In the data rows, the value 128 means zero.
Here are some points, one per row:
[138 169 133 166 157  37   9 162 163  90 144 121 173 215 131 140  75 134
 101 129 134 103  92 134  49  99  87 186 134 143  99  96]
[105 102 164 150 135 122 156 178  88 180 172 175 127 169 115 153 111 116
 136 112 102 108 114 101 160 177  97 187  69 139 135 142]
[113 114 101  93  91 135 155 112 165 153 160 147 199 195 105 172 157 127
 144  70 121  75 183 161 149 183  90 130 136 163 110 165]
[137 118  99 141  75  76 130 134  89 153 139 168 183  74  79 119 124 205
  94 119 107 113 180 116 146 145  82 120  87  90 171 114]
[140  68  78 122  99 159 103 137 145   8 159 175 118 111  91 101 163 129
 177 164  88 150 128 142 197 145  66 165 126 111 110  64]
[ 89  98 116 228 100 177 135  21 103  53 120 123 104  79  69 178  87 231
 134 178 104  62  99 185  58  78 185 150 177  55 209  49]
[188  91 125 148 106 229 120  68  79 137 141 171  85 100  56 124 100 129
 114 132 116 144  20 101  68 118 147 160 169 113 151 105]
[194 139 141 176 140 135 149  44 144 108 104 163 174  62  87 153 106 138
  99 172 172 106  95 113 238 143 198 199 218  94 188 139]
[142 146 106 120  93 214 143   0  92  60 145 130  69  57 116 196 107 121
  95  86  82  83  64  65  74 112 130 148 255  77 121  92]
[132  54 170 142 123 118 182 166 138 158 111 173 139 103 126 120 205 145
 125  80 136 139 130 143  87 134  62 155 158  23 137 166]
[122  86  71 189 156 140  53 114  36 123 178 230 107  75 212 159 171 126
  91  68 160 138 121 105 142 189 135  89 113 104 100 108]
[135 131 137 212 120 152 121 219 152 137  82 100 173  97 159 209  99 115
 123 125  80 102 151  90 125 210 135 123 105 159  62 104]
[ 74 149  79 101  88 113  62  77 179 144  69 104 130 205 154  95  43 149
  42 162  32 198 118 212 123 155  89 156 163 113  34 137]
[129 125 107 124 181 104 111 114 154 120  23 146 167 134 151  96 185 147
 118 132 129 153 103 169  72 110 114  84 134 117 136 189]
[154 164 148  96 157  50  82 128 199 164 146 109  41  65 177  77 202 187
 147  84 171  54 129 103  90  91 156 197 136 160  80 107]
[170 174  74  89 182  92 112 159  40 227 207  21 113 127 216  47 229  56
 211  78 132 125 145 151 227 107 179 154 159  30  63   0]
[136 213   5  28 105  86 159 255  70  90 112  62  65 155  98 139 184 165
 111  10 185  70  79  88 192  56  99 158 184 190  80 170]
[ 95 139 141  93 105 149 173 255 147 175 128 105 118 140 164 173 158 123
 162 164 114 116 141 135 113 133 131 145 112 163 110 136]
[143 115  84 113 190 199  94 166  83 133  71 142 112 145 106  97  97  83
 183 139 145  50 142 111 131 133  52 157  79 165 131  96]
[144 116 104 177  96  77 158 134 185 178  97  95 159 124 125  96 190  52
  75 138  28  89 148 100 171  78 111 100 145 218 220  90]
[108  92 103  68 122 111 117 144 101 141 152 175 140  92 134 126 125  83
 199  70 151 100  94 141 125 182 173 166 111 156 185 138]
[ 98 174  88 167  82 142  36  61 112  74  96 136 129 179  68 146 234   0
 144 130 139 128  90 114 147 152 192 101  95  98  88 137]
[ 77  89 182 194 132 229 107  37  61  75 115 134 115 113  80 141 127 163
  78 102 152  69  34  85 105  78 185 198 170  87 125  89]
[ 96 108  98 141  87 148 145 118 100 143 153 125 118 106 165 178 103 105
  77   5 135 103 129 113 167  67 124 129  49  87 150 121]
[132  90 107 101 152 104 168 255 111  57 129  93 157  98 135  84  96  46
  99 102  79  85 112 133 135  72 117  21 155  97 105 147]
[125 120 114 114 109  98 144 182  96 132 127  96 184  95 153 133 170 109
 183  85 147 107 154  88 153 120 169 168 139 115  76 151]
[144 125 121 118 145 109 188 137 126 120 144  56 143 157 178 130 136  84
 150  96 137 123 139 101 146 138 120 163  97 162 188 143]
[128 107  96 148 123 100 190 144  98 124 146 129 150 154 140  96 103 137
 145 108 132  98 143 143 155 138 132 107 138 171 140 153]
[169  79 171 148 135 145 167 197  20 144 153  75  44 119 203  66 163 154
 140 112 163 146 202 143 162 133 124 147 182 144  92 100]
[210  89 134  66 137  85  98 206 134 119 120 153  82  97 119 185 182 159
 166 132  71 114 103  96 193 165 127  90 123 140  53  83]
[174 142  63 152  95  94 170 161 125 231 188 121 141  90  87 151 117 113
 169 129 136  49 134 149 149 133  57  64 134 113  26  56]
[201 105 139  55  25 147 160 221  95 127 121 152 163  70 233 170 161  62
 122 161 174  76 120 186 161  91  88 150 121 142 132  91]
[ 90 133 142  87 132 136  93 124 138  92 157 184 110 168 113 106 139 162
  92 187  77 172 117 161 118 216 125 193 149 139 102 177]
[134 120 109  71  93 145 173 147 164 144 184  96 149 122  92 127 120 111
  70 145 111 159 171 160 107 144 152 117  60 156 145  84]
[173 236 149 148 190 123 124  56 153  97  50 116 141 103 108 114  84 144
 127 105 127 188 168 212 112 138 129 106 100 134 184 157]
[102 128 126  88 159 168  97 129 180  87 162 177 167 143 152 116 121 151
 107 157 126 151 117 187 112 124 106  79 128 127 114 175]
[119 107  84 181 104  99 152 157 117 138  98  59 175  98 147  83  91 110
 127 185  95 152 104 168  81 118 118  95 124 168 128 156]
[113 106 120 120 142 174 135 168 175 127 108 140  99 188 102 129 132 136
 124 117 118 159 163 147  84 177 118 160 108 110 176 107]
[140 131 181 106 173  87  93  88  93 116 148  50 199 105 118 132 122 119
 149 187 123 152 143 107  97 124  97 102  73 136 109 247]
[ 82  34 151 105  56 150  74   5 125 166 166  94  93 108 100 193 113 122
 138 104 152  72 134 107 129 166  74  51 207 103 149 123]
[124 144 198 104 169  77 151 103 199 137 128 158  99  99 143 136 135 153
 175 121 156 154 158  77 127 109 165  65 140 129 107 146]
[124 183 189 135 159 140 134 102 173  81 128 198 109 149 135 138 112 181
 181 112 136 174 190 118 154  82 154  86 131 168 123 159]
[ 50 102 112 175 195 197 121   3  79 109 135 109   0  44  83 249 101 188
 131 153 157 123  89 110 134   0 180 205 214  36 193 135]
[129 106 102 164  96 133  92 151 105 155 116 143 129 114  78 129  41  83
  85 191 219 136 153 115  65  97 217 159 157  46 135 177]
[137 110  94 121  80 143 140  72 128 142 171 183 109 166 108 157  82 123
 107 103 104 135 131 159 122 117 151 175 135 133 176 132]
[ 68 111 144 101  93 104 101 147 163 110 102 158 116 136 111  78  64 153
 126 111  61 174 106 183 127 193 112 180 104 118 136 165]
[136  83  72 135 130 145 121 116 192 135  95  98 146 114 151 125 112 136
 138 104  81 186 104  96  96 161 121 130  85 167 134 114]
[174 100 190  92 135 111  90 174 143 171  91  63 138 123  78 102 137  79
 102 141 160 179  41 181 131 116 106  78  74 133  94 134]
[122 184 121 116 151 171  48 192 119 143  98 141 166 134 158  80  95 152
 150 237  71 162 134 145  69 135  90 182 113 104 123 226]
[102 145 111  87 213 113  95 125  93 119  94 125 202 121 118 116  85 110
  87 158  95 156 157 164  70 169 153 111  93 194 182 139]
[132  90 102 102  90 144 120  66 184 117 137  78 163 170 166  90  77 134
  92 168  82 166 126 163 157 141  81 159  67 158 108 141]
[147 170 182 189 170 134 119 188 139 101 124  66 132 141  97 183 138 114
 122 162 171 172  71 174 123 129 126  99 145 173 103 133]
[ 97 187 152  95 164 157  95 120 164 166  79  60 133 126 152  77 128  99
  50 189 114 103 158 217  95 152 112 115  90 168 128 146]
[153 146  79 148 120  28 118  34 110 116 116 109 104 141 107 109 154  55
 132 203 172 168 150 136  60 108  83 133  92 158 124 141]
[101  78 141 105 125 166 118  93 153 109 142 160 160 180 116 135 105 130
  84 118 129 148 170 158 130 140  85 164  98 114 145 108]
[ 83 173  91 227 136 147 143 194 166 106 144 115 106 113  95 126 154  91
 165 145 162 159 113  97  88 163  80  79 166 144 202 143]
[178 127 141 108  40 143  68 194  34 174 170  60 159 186 175 217 171 178
 124  96  52 118 112 112 152  95 150  82 145  48 169  56]
[ 83 101 116  63  85 139 139 115 127 150  44 120 156 184 157 111  79 118
 109 129 182 146  77   6 162 169  80 127 118 107 170  85]
[137 125 135 144 143 103 160 203 164 122 126 148 145 134 121 130 141 103
  82 112 149 162 172 103 138 141 150 128 134 140 173 128]
[192 120 133 150 107  68 187 109 132 121 100 128  67 171 146 111 128 141
 109 103 143  80 152 130 132 188 163  76  86  90 154 180]
[159 175 185 115 138 120 133 135 165 152 175  98  74 108 118  55 151 187
 169 149 204  98 208  83 131  83 154  38 135 147 113 131]
[110 143 174 150 164 116 138 100 172 142 105 165 125 147 128 102 156 152
 155 172 152 127 133  89 203  58 163 102  84 153 103 140]
[102 181 234 148 178 118 173  97 146 158 141 192 117 151 145 119 132 163
 196 125 173 143 169  64 150  90 172  88 142 161  87 124]
[112  95 165 113 172  84 176 154 121  60 176 173  91 143 154 121 116 135
 159 138 114 165 122 107 127 131 189 123 135 161 143 138]
[138 133 126 126 124 145 194 131 191 145 130 141 134 128 103 112 137 172
 150 132 163 163 142  87 119 146 162  93 123 124 111 119]
[ 62 255 255 147 180 144 235   7 114 165 158 236 123 185 140  93  85 189
 178 114 162 166 156 107 137  92 177  98 121 160  99 109]
There is one direction along which these points spread out most. For each point below, how far along it does it lie, from 0 to 99? 50 is the average, and the first point above lies past it. One standard deviation of the points above along it is 16.
[201 105 139  55  25 147 160 221  95 127 121 152 163  70 233 170 161  62
 122 161 174  76 120 186 161  91  88 150 121 142 132  91] 69
[144 125 121 118 145 109 188 137 126 120 144  56 143 157 178 130 136  84
 150  96 137 123 139 101 146 138 120 163  97 162 188 143] 62
[ 96 108  98 141  87 148 145 118 100 143 153 125 118 106 165 178 103 105
  77   5 135 103 129 113 167  67 124 129  49  87 150 121] 46
[ 74 149  79 101  88 113  62  77 179 144  69 104 130 205 154  95  43 149
  42 162  32 198 118 212 123 155  89 156 163 113  34 137] 52
[119 107  84 181 104  99 152 157 117 138  98  59 175  98 147  83  91 110
 127 185  95 152 104 168  81 118 118  95 124 168 128 156] 60
[188  91 125 148 106 229 120  68  79 137 141 171  85 100  56 124 100 129
 114 132 116 144  20 101  68 118 147 160 169 113 151 105] 20
[ 83 173  91 227 136 147 143 194 166 106 144 115 106 113  95 126 154  91
 165 145 162 159 113  97  88 163  80  79 166 144 202 143] 51
[194 139 141 176 140 135 149  44 144 108 104 163 174  62  87 153 106 138
  99 172 172 106  95 113 238 143 198 199 218  94 188 139] 23
[140  68  78 122  99 159 103 137 145   8 159 175 118 111  91 101 163 129
 177 164  88 150 128 142 197 145  66 165 126 111 110  64] 48
[ 83 101 116  63  85 139 139 115 127 150  44 120 156 184 157 111  79 118
 109 129 182 146  77   6 162 169  80 127 118 107 170  85] 51
[144 116 104 177  96  77 158 134 185 178  97  95 159 124 125  96 190  52
  75 138  28  89 148 100 171  78 111 100 145 218 220  90] 64
